These are runs of 6 systems, one row a step. Runs of the same system follow the same rule from any start.
trace 1, muko (11 x 20):
0: -52   4 -21 -19 -24  -1   1 -55 -13 -10  -6 -16 -24  39  15  35   3   2 -22  30
1: -46  10  16  -3 -47   9  17  27 -11  32  14  16 -31 -38 -12  31   6 -30 -13   6
2:  25   2  23   9 -50   8  11  -9 -29 -36 -24   1 -27  -1 -32  38  35  30  11  -6
3: -38   1  27 -20  11 -29  -8   4 -41  -5 -19  18  11  32   3  61  25  13 -23  30
4: -16  -1 -17 -20 -44  26 -15  19 -33  22  -9  73   0  -4   9  24 -21  -4 -23 -31
5:  24 -15  31  28 -22  -4 -32   0 -22   7   0  -3 -22 -16 -17  25 -15  70 -29 -11
6:  11 -15  48  26  30 -19 -10  39 -37   9 -19  37  39   3  -1  31   0  -1  20  -7
7:  25 -20 -39   4  -8  19 -13 -17 -26  -7 -19  46  39  39  25   9 -44  17  -7 -28
8:  -6 -29   4  27   6 -13 -12  17   1  52  31 -14  11  -9  14  -4 -54  42 -28  -2
9:  45 -20   7  46   1  -9  21  47   5  13   6   8  19 -16  -1  -8  -8   1  57 -37
10:  39  -6 -40  15  27 -28  16 -15   8 -29  -3 -24  31  51  21  13 -14  33  14   0
trace 2, fovof, 11 rows:
0:  -3  13 -16  22 -45  52 -12 -34  16 -20   8   2 -42  13  15 -15 -31 -27   1 -17
1: -28  15  14  40  15 -51  15 -36  -1   3  -4 -33 -17 -29 -28 -37   7  16 -19  22
2:   9  -2  42  13  12  38  26 -28 -24 -15 -14 -14   7 -17  13  22   3 -36  56   6
3: -46 -20 -32  20 -47   0  16 -32   0   2  10 -23 -13  64   3   8 -18  14   0  23
4: -21 -10  20  11 -20 -37  22   6 -29  40   5 -16 -18 -67 -10  19  16   7  14   0
5:  35   5  21  25 -29  43  30  12   4 -40   5 -17 -14  25 -12  48  12  32  27   1
6: -43 -10 -10 -13  -2 -53  17   5 -32   7 -10   1  20  42 -10  34  24  37 -28  31
7:   8 -10  10 -37 -34  31  -5  24 -37  30  -5  32  -5 -42  14  51   2  -1   8 -21
8:  22   4  -8  17 -32   6 -16  15  12 -24   3  11 -22  33 -29   8   2  70 -38 -11
9:   4   2  36  -9  47 -44  -5  19 -49   2 -29  32  32 -18  -2  14  16  14 -20  -5
10:  30 -12  -4 -21 -16  69 -17   5 -15  -9  -3  40  19  30  23  16 -45  -9 -11 -22
trace 3, zogun, 11 rows:
0: -21   3  14 -18  16   0  40  23 -26   8  -1  12  31   9  20  69  10 -25  14  20
1: -13  -1 -45 -51 -38  40   2  -7  -2   2   0  12  -4  32   5  43   5  34 -17   9
2: -21  -7  28 -36  -7 -19 -29  30 -17  27  -2   0 -23 -19 -25  12  46  55 -23   9
3:  35   8  38  -6  17  -4 -25  40 -33 -29 -24  49  15   9   6  36  16   0  -4 -25
4:   4   8 -16 -18  21  15 -30 -16  -6   1 -14  31  36  28   5   3 -42  11 -65   9
5:   2 -14  10 -18 -22  24 -52  24  11  50   7  22  -5 -37 -21 -28 -27 -15 -21  -7
6:  50 -13   6  41   0  -2 -42  19  12 -12  -6  22  -7   8  -8 -44 -10  30  25 -42
7:   6   0   8  43  48 -40   0  15   9   9  11  -2  30   9  20 -30 -41 -21 -20  -3
8:  21  -5 -25   2 -18  43  26  19  32  17  30  -4   9  -6  15 -18 -49 -51   7 -14
9:  11 -15 -35   6  -5   7  17  -2  43  12  23 -45  -9   4 -16 -54  10  43  34   0
10:  -6   1   5   9  31 -56  30  43  10   2   7 -20  -2  -5   7  -8  43 -25  46  -4
trace 4, peza, 11 rows:
0:  11 -10  26 -36 -15   0  37  22 -27   7  -5  -9  11 -43 -20 -21  26 -61  15  -7
1: -15 -12   8  13 -30  72  -2 -26   3 -20  12  -2 -30  41   8  -5  -7  40  19  -4
2: -44  35 -25  27  30 -42  17 -35   9  19 -14   3   3 -28   0  23  13   5   5  32
3:  49  -8  11  -2 -50  -7  -9  26 -15  -4  -4  -2 -15 -16   6  41 -18 -56   4 -25
4: -20  -8  13   2 -28  16  41  -3  -1 -23   6 -25   4  44 -47 -19  14  37 -38  26
5: -35  -1   5 -13  15   5  16 -15 -42  23 -27  41  14 -39  10  14  29   9  38  -3
6:  18   5 -20  28 -38   3 -41  -3   5  -4   9  14 -32  17  24  51 -43  19 -15 -18
7:   1   9   6   4   1 -63  30  21   0   6  -5 -20  22 -15 -53  -6  19   1 -48  31
8:  21 -38  39 -27 -20  34  -4  21 -50  -3 -18  31  13   4   0  -3  12  -8  26 -34
9: -42   6 -28  19   9  16 -16 -25   4   3   6  17  -8  42  15  -2 -22  67 -29   6
10:  13  11  -9   7  25 -61  -9  20  -3  39  -8  13  13 -65   1  14  -1 -15   0  -9
trace 5, zogun:
0:  60   4 -12 -35  -8  -3 -21  -4 -12 -37 -32  18  -2  -1  16   1  22 -44  21 -36
1: -26  23   5  -1  24 -11 -15 -25  18 -30  -5 -17 -11  38 -17 -46   5   2 -57  27
2:  11  25  12  -1  -4  -1   9   0  -6  13 -19  21  -5 -78 -20 -20   5 -57  -6 -15
3:  34  -2  -9  19  -1  19 -37 -61  15 -44 -19 -24 -15  32  13 -27 -11   2  30  -7
4: -51  16   9  43   3 -49  14  -9   5  16  -6  -5  -1  -8 -34 -28  -3 -30 -24  32
5:  29  -5  -6  11 -34  22  24 -25 -25 -15  -6  -2 -25 -27  32   6 -18 -39  34 -45
6: -39   1   7  37  15  10  10 -50  20 -11  11 -44 -14  31  -6 -16   1  45  12  38
7: -25   7  -1  21 -19 -35  35  13 -18  32 -13  10   7 -45 -13  36  15 -33  33   8
8:  10 -17 -17  -7 -33  16   4 -32 -23 -38   1 -26 -26  55  39  36  -2  23  19 -14
9: -67   9  27   5   6 -11  32   7 -13  25  14  -9  -5  -6 -26  17  21  34 -34  41
10:  22  -5   3 -19 -19  22   2   5 -37   4 -24  35   6 -27  17  61  13  -3  41 -22
trace 6, vofas:
0:  27   3 -39  -3 -15  -4   7 -16  23  27  -9 -19  26 -23 -27  55  -5  33   7  36
1:  14 -18  26  -1 -39 -44 -50  38  -9   3 -15   4 -24  18 -26  29  29  -3  10  -2
2: -29  13   7  11  -7 -21  38  16 -43 -38  -2  32 -22  39  16  -4  20  25 -40 -34
3:   5  15   1 -25  29  33  37  -9 -25  10   7   9  17 -48  32  39 -13  15 -20  -5
4:  48   5  -6  -3  -2  33 -64   2  36   9 -13   9  12   2 -18  39 -16  22   2  22
5:  -4 -13  -5  15  -1 -67 -56   4  -8   6 -14  11 -12  28  -7 -31   2  25 -24 -15
6: -27  -7  37   1  20  15  19  25 -37   2  23  26 -19  -1  50 -31 -16 -20 -12 -46
7:  17  11 -18   6  30  70  30 -13  29   1  19   0  31  -7  10  -3 -38  28   5  10
8:  31 -24 -22   2  11 -32 -54   1  35  45 -11 -22  27 -11 -18   2 -10   5  41  25
9: -19 -23   8  13 -24 -28 -25  43   4  -6   7   9 -25  61   2 -37   9 -33  14 -22
10: -27   4 -14  -4  11   3  84  15 -16  -8  29  -4   4   4  17 -38   2   6 -18 -19
trace 7, vofas (11 x 20):
0: -22   8 -39  -1 -24  25  28 -71  -1  12  -6 -13  -8 -32   6 -19 -20 -27   8   9
1:  -4   0  26  20 -32  11 -16 -20  33  17  10 -51 -36 -28 -29  11   2 -17  26  35
2:  -8   6  22  60 -29 -36  19 -24 -12 -31 -29  -9 -10  17 -46 -14  21  -4  19   9
3: -38 -15  12   9 -27 -12  48 -39 -61  -8 -10 -12  -9   4  25  29   2 -16  14  -2
4: -27  10   7  10 -47  46  29  -3  -2  12   6   7  -6  -9 -23  59  -6  14  -2  30
5:  26   3  -1  35 -34 -36  -4  -8  -7  -3 -17  -6 -10 -21 -39  45  18  56   9   3
6: -14  -8  47  18  -8 -37 -15  10 -54 -18 -15  14 -17  25  20  55  12  11  -7  -9
7: -20   8  -3   8 -22  28  28   5 -44  -7  -6  56  13  13   8  31 -27  26 -46 -18
8:  28 -12   2 -11   0  19 -21   3 -10  31   9   5   1 -40  11  45 -21  70  -9 -10
9:  13   1  30  30  21 -10 -63  35  11   6  -5  28   0  24   0  25  -7  37   5  -1
10:   0 -17 -14  23  12 -30 -10  17 -35   2  -3  47  21  33  31 -21 -37  17 -24 -45
trace 8, zivir (11 x 20):
0: -38   4 -41  12   2 -23  37 -22  17  -7  -2 -15   5  31   0 -53  16 -34  33   6
1: -17  28 -37 -11  -2  -4  42   4  15  -1  25 -13 -49 -33  36   9  23  -5  15 -23
2:  10  35  11  18  -2  24   9   9  58  -4  14 -36 -26 -26 -26  35  15  -1  18  34
3:  13  11  -4 -11 -22 -35  15 -25   2 -30 -35 -30   4   7 -51  10  50 -24  17  34
4: -51  17  -6 -38 -27 -11  14 -18 -26 -24  -7   4 -45  22  10   5  40 -19 -35   3
5: -25  51   8   9  -5  28  16  -7   2  -5  -5  39 -32 -47 -18  12  14  18 -39  -2
6:  49   9  41  -4  -5   4 -39 -30 -20 -18 -34  -8  -9 -42 -23  39  14   9  -4  10
7: -16 -19  23  -5 -23   3 -29 -51 -39 -16 -33   0  10  41  -9   1 -22 -32 -32  24
8: -31  -9  -5  10 -24   6  25 -28 -60  11  -9  39  -2 -19   8 -31 -21   9 -33 -34
9:   6 -12  46  23  10  43  -9  -9 -30  14  14   1 -21 -37  33  23 -28  41   7 -25
10:  23 -22  24  52   6   8  -9 -20 -12   6 -17  -2  46  17  -6  31 -41  -1  31  24
trace 9, fovof (11 x 20):
0:  44   3 -17  18  -6   5  50  47   3 -42   3  21  22  36  -6  -8   7   5  11 -37
1: -15  -7 -19 -44  53 -15  10  11   2  21  21 -19  26  15  34   6  -3  31 -30  18
2:   9   5 -21 -16 -13  26 -50  38  41  46  -2  36   9 -24 -12  17  -6 -20  30   5
3:  53   6 -33  -9 -18 -43 -24  10  20 -38 -11 -13 -21  23 -11 -31  23  10  -9 -28
4: -14  19  46 -26  57 -12  13  44  -6 -12  13   6   1  -6  20 -20  20 -37 -33  -1
5:  -7  33 -59  -8  12  52  12 -18  33  -3  -7  43  24   0  12 -10 -18 -12   3  -3
6:   7  -3 -19 -21  15 -34 -67 -45  24  19  -7 -39 -28 -17  -2 -37   4   8 -12  15
7:   5  13  47  28  -3  -1 -12  26   7 -16 -11  12 -23  -9 -15 -25  15 -71  29 -12
8: -11  19 -37  11   6   2  61 -38  -5 -43   5 -11   1  32  22 -29  -6 -12 -15 -11
9: -48   2  10 -13  32  14  -5 -33  13  48  14 -32  -3 -42   8  -5  -9  -3  -2  43
10:  11   4 -12  36 -44  11 -17 -19  29  -3 -22   0 -19  -2 -29  10  12 -15  64   5
trace 10, zivir (11 x 20):
0:  14  -1  28  -9  13  -7  37  18 -39 -43 -19   3  10  26  15  39  46 -12  36 -10
1: -29  18 -44 -26 -15  10  13   2  -1   2   2  22  15  40   9  62  -5  19 -36  24
2:  -1  -6   8 -11 -41 -17  -4  50  -7  39   2  26   1 -34 -55   8  18  23 -27  -2
3:  25  -4  56   5   6  -7 -36  29 -17 -41  -7   4 -23  36 -10  -4  28  28  -9 -17
4: -11  24  -7 -12  53 -14 -11 -11 -16 -16 -28  43  44  21  15   5 -13 -13 -41  10
5:  25 -16 -28 -46 -22  23 -29  14 -12  37   3  33   9 -29  17  -4 -34 -12 -22 -30
6:   9 -25  23  30   1  15 -56   2  24  22  19 -16 -16  12 -10 -39 -28  47   1   0
7:   9  -5  20  35  51 -38  -3  -4 -11  -5 -19  12  29   0  14 -44  -3 -31  33 -13
8:  20  -7 -43 -21   8  22  15  -7  -1  -7  19  -7   4  20  67   4 -39 -29   3 -28
9: -18 -10 -30  12  -1  22  15  10  48  54  35 -25   6 -20 -18 -21 -24  30  12  25
10:  20 -18  14  23  -6 -33   4  28  15   5   0 -27 -16  -3 -14 -18  40  -6  77  -8
trace 11, muko:
0:  35  -8  -5 -74  -1  -3 -45 -14 -16 -10 -14 -19  -4  10  17  36   5   4 -34   8
1: -36  13  27  13  -6  18 -27  56  21  20  11  45 -11  18 -30 -22  -6   1 -42   0
2:  30   1  11   6   7 -21 -12 -33 -44 -11 -36  20  -6 -54  -4 -36  13  15   2 -37
3:  15  -9  47  -4  49  35 -42  -5   1  -6   7 -16   5  25  41  28 -24  -2   6  15
4: -19  10 -30  39  -8  12   1 -10  15  30 -21  50  45  -5 -32 -29 -36 -21  -3  14
5:  28 -50  13   4 -26 -17 -13 -32 -30  12   6 -57 -14  -5  16 -21 -32  -2   7 -14
6: -35   8  29  58  23  14  33  31  16  -3  25  -1  -4  34  18   8  -4   0  42   6
7:  13   9 -69  -3 -13 -17  46 -46  -9   1 -25   5  29 -24   2  15  -4  -6  19  -1
8:   6 -30   2 -29 -31   5  -2  27  17  16  43 -61 -20  35   5  28 -14   3 -14  19
9: -32  22 -13  30 -20 -28  47  45  10  -4   1  33  -7  10 -36 -19  44  13   8 -13
10:  32  10 -23 -52  10 -28   7 -21 -30 -31 -17 -18 -21 -12  34  28  34  15  -6 -23
trace 12, peza, 11 rows:
0:  15  49 -30  19 -13  15  19   0  55 -21 -12  13   0 -18 -52  -8   9 -16 -11  21
1:  10 -16  19 -48 -12   1  -7 -52 -34 -14 -24 -44 -15 -15   3   8  29 -22  14  14
2: -61  29  31  26 -21  36  -4  11   3  -8   6  32 -40  19   0   6   2 -21 -15   5
3:  20  25 -36  25 -14 -15  28 -56  -9  -5 -25   4   2 -55 -23 -11  -6   5  -8  -7
4:   7 -24  72  -4 -17  15  -9  -2 -30   4   8 -39 -15  -9   5  50 -16 -17  -8  19
5: -38   2 -10  41 -38  15  22   1   3   8 -15  44  26  29 -54 -14  -8  -2  -6  19
6:  -9 -29 -13  -5 -22 -28  22 -41 -65  16 -12 -16  -5 -24  23  13  -5  24   8 -22
7: -13   0  42  41 -15  14   7  58   1  16  31   9 -14   8  -2  53 -24  24 -17  -3
8:  32  -7 -41   8 -17 -29  23  -5  -9   2 -31  18  56   3 -47   5   3  28   6   9
9: -15 -40  28 -42  -9 -16 -12  21 -55  13   6  -8  -5  30  34  37   8  16  -8  -7
10: -22  24 -25  27  -7  -4   3  55  21  11  11  63   0  16 -18  -9   1  41 -25 -21

Which system made each of these runs?
trace 13, 2 rows:
0: -34  -7 -40   9 -48   2  43  -8 -13  23 -16  25  20  -2 -19   4   9 -32  41   7
1:   4 -18  -1 -15 -24   0  12 -18  -7  -3  24 -62 -58 -12  19   8  17  49   7 -13
 => fovof
trace 14:
0: -42  16  -2  -4   4 -19   1 -34 -37  21 -32  36  -8 -47  13   9  18 -30  19  -6
1:  19   7  11  16 -41  44 -16 -40   4 -31   7 -24 -49   3   9  13 -27   4 -14 -15
 => fovof
trace 15:
0:   3  14 -20  10 -38 -30 -13 -28   4  -7 -16 -11 -39 -14  17  36   5 -53  29  -6
1: -14  -4  18  22 -37  -5  31 -36 -19 -41   5 -46 -32  32 -17   3   8  26 -24  15
 => zogun
trace 16:
0:  19   2   2  21 -39  -5 -31 -33   6   7 -25  -7  15 -12 -50  23 -29 -19 -25  36
1: -21 -46  63  13 -31 -13  11  13 -53  -1   0 -14   1  32  -9 -17  -5 -28  -7  -4
 => muko
trace 17:
0:  11 -22   4 -18 -40  19 -56   9  15  35 -19  11  17   6 -54  -2  -8 -11  -6  27
1:  15 -21   1  -3 -19 -28   3  19 -33 -22 -11  16 -18  15  -3 -53  32  15  12 -52
 => fovof
trace 18, 2 rows:
0: -23  28 -54  13 -19   6 -22 -15  40   6   7  12 -38   4  -8   3   4  64 -17   1
1:  27   9  36  -7   6 -57 -12  31  -5  12  -5 -17  -9 -56 -15  23  20 -35 -13   1
 => muko
trace 19:
0: -19 -42  36  29  20 -16 -29   7 -19  50  10  -9   6 -10  28 -13 -25 -19  47  -6
1:  14 -13 -19  67  -7  -8  20  18  19  -7  21   1  15  46  11 -23 -48  -4  12 -20
 => peza
trace 20 (2 x 20):
0:  -3 -22  41  13  -6 -16   1   9 -24   9  28 -33 -29 -12   6 -40 -31   9 -52 -19
1:  14  -8  45  43  30  33  19  18   0  17   3  15  40 -20 -26 -29 -19  20  24   3
 => peza
trace 21 (2 x 20):
0:  -4 -33  24  -2 -56  21  10  39  -9  26  38 -23 -33  -5 -13  -4  -6  31 -15 -17
1:  -9   7  12  47  18 -13  22  -3  -6  -5 -20  12  25   5 -35   2  31  61  35  15
 => peza
trace 22 (2 x 20):
0: -42 -10  12 -25 -34  29 -35  -2 -23  30   7  22 -48 -22   6 -21  -3  14 -28 -19
1:  10  20  54  44   6   2 -36  -6  -3  -5 -18  11 -36 -44 -16  23  17  20  23  -5
 => muko
trace 23:
0:  -7 -16 -19 -49  -9  17 -41 -54  -6  16 -22 -17  -3   1  23  16   5 -28  32  24
1: -44  16   4  21 -47 -23 -19   9   7  -9 -10  15 -42  35 -41  -3  36  14 -16   8
 => zogun
trace 24 (2 x 20):
0:  67   7  23   4  -9  25  12  17  -6 -30  -2  -8   3 -10  15  58 -12 -37  20 -16
1: -12  -7  -9   3  -8   9  30  -7   1 -10  -6   1  42  56 -43   3  -6  41 -36  39
 => muko
trace 25:
0: -15 -34   5  18 -18 -10  -8 -10  20  44  -3 -30  28   3 -45 -36 -12 -23  29  42
1:   8 -31  -5   7 -19 -10  35   9 -10  -1  10 -27 -20   6  17 -24  21 -12  72 -33
 => fovof
trace 26 (2 x 20):
0:  28  -3  38  47  15  21   3   3   2 -18  24 -21 -15   1   6 -13 -33  57 -24 -16
1:   8 -17  18  32  30   5  15  15   4  44  -2   6  59 -23  -8   3 -32 -19  31  21
 => zogun
trace 27, 2 rows:
0:  -7  -8 -37 -31  14  57  27 -20   7  26   6   1  33   1  21   9 -11  21  35  11
1: -32   0 -29 -21 -11 -26 -34  27  38  37   6  -7 -23  16 -11  20  40  28  31  24
 => zogun
trace 28:
0:   0 -18  27 -37  15  57   0 -11 -41 -18   3   9   4  24  24   2 -10  43 -31 -12
1: -31  21   8  -2  29  18 -37  23  18  45  -7  52  20 -23 -21   9   1  18  -5  27
 => zogun
trace 29:
0: -38 -22  -3   9   3  37  12 -21   8  15  36 -36 -13  43  46   8 -36   5  13  13
1: -21   2 -23  42 -26 -41   3   5  20  55   0  -4   1 -37 -27  18  -7   2  25  20
 => fovof
trace 30 (2 x 20):
0:   0  36  -3 -16  26  10  42 -15 -12 -26   3  -6 -20 -27  20  46  35  56  -9  -2
1:  30  32   1   1  15 -11 -42  -4   7  -2 -29  26  20 -25  -4  70  -8 -18 -11  21
 => vofas
trace 31:
0:  -3 -18  28 -48   0   5  26  65 -38  16   8  24  26   3 -10  27  19  19 -25  -4
1:  11   4 -39 -21  -6  33  -9  33   5   8  -1  54  10  17   6  20   3  62  -3 -26
 => fovof
trace 32 (2 x 20):
0:   2 -30  -6  22  -8 -18   9  45   5  15   4   1  28  51  -3  32  12  17  56   4
1:   1   4 -74  11 -20 -50  21   6  -7  -7  -4  24   6  34  25  15 -13   9 -14 -30
 => muko
trace 33:
0: -18  47 -16 -11   7 -28 -35 -12  32 -16 -27  24 -13   1 -31  -5  24 -22 -43  28
1:  28  13   3 -11 -13 -18 -12 -29 -24 -24 -15  -3 -37 -41  11 -34  -5 -36 -34 -37
 => vofas
trace 34:
0: -12   8  -5 -41   6  -4 -12  21 -25 -10 -31  52  -7  -5   6 -14  55 -19  26 -30
1:  13  30 -14  -4   7  14 -35 -25  11 -36   5   6 -49   9  32   0 -11  39 -44 -25
 => peza
trace 35 (2 x 20):
0: -16 -19 -14  -2   0  45  -2 -49 -21  16   1   8   6   0  42 -40 -54 -31   3 -15
1: -19 -12  -1  18  -5  43 -13 -13  46  48  31 -34  -9 -14 -15 -26 -30  12  18  31
 => vofas
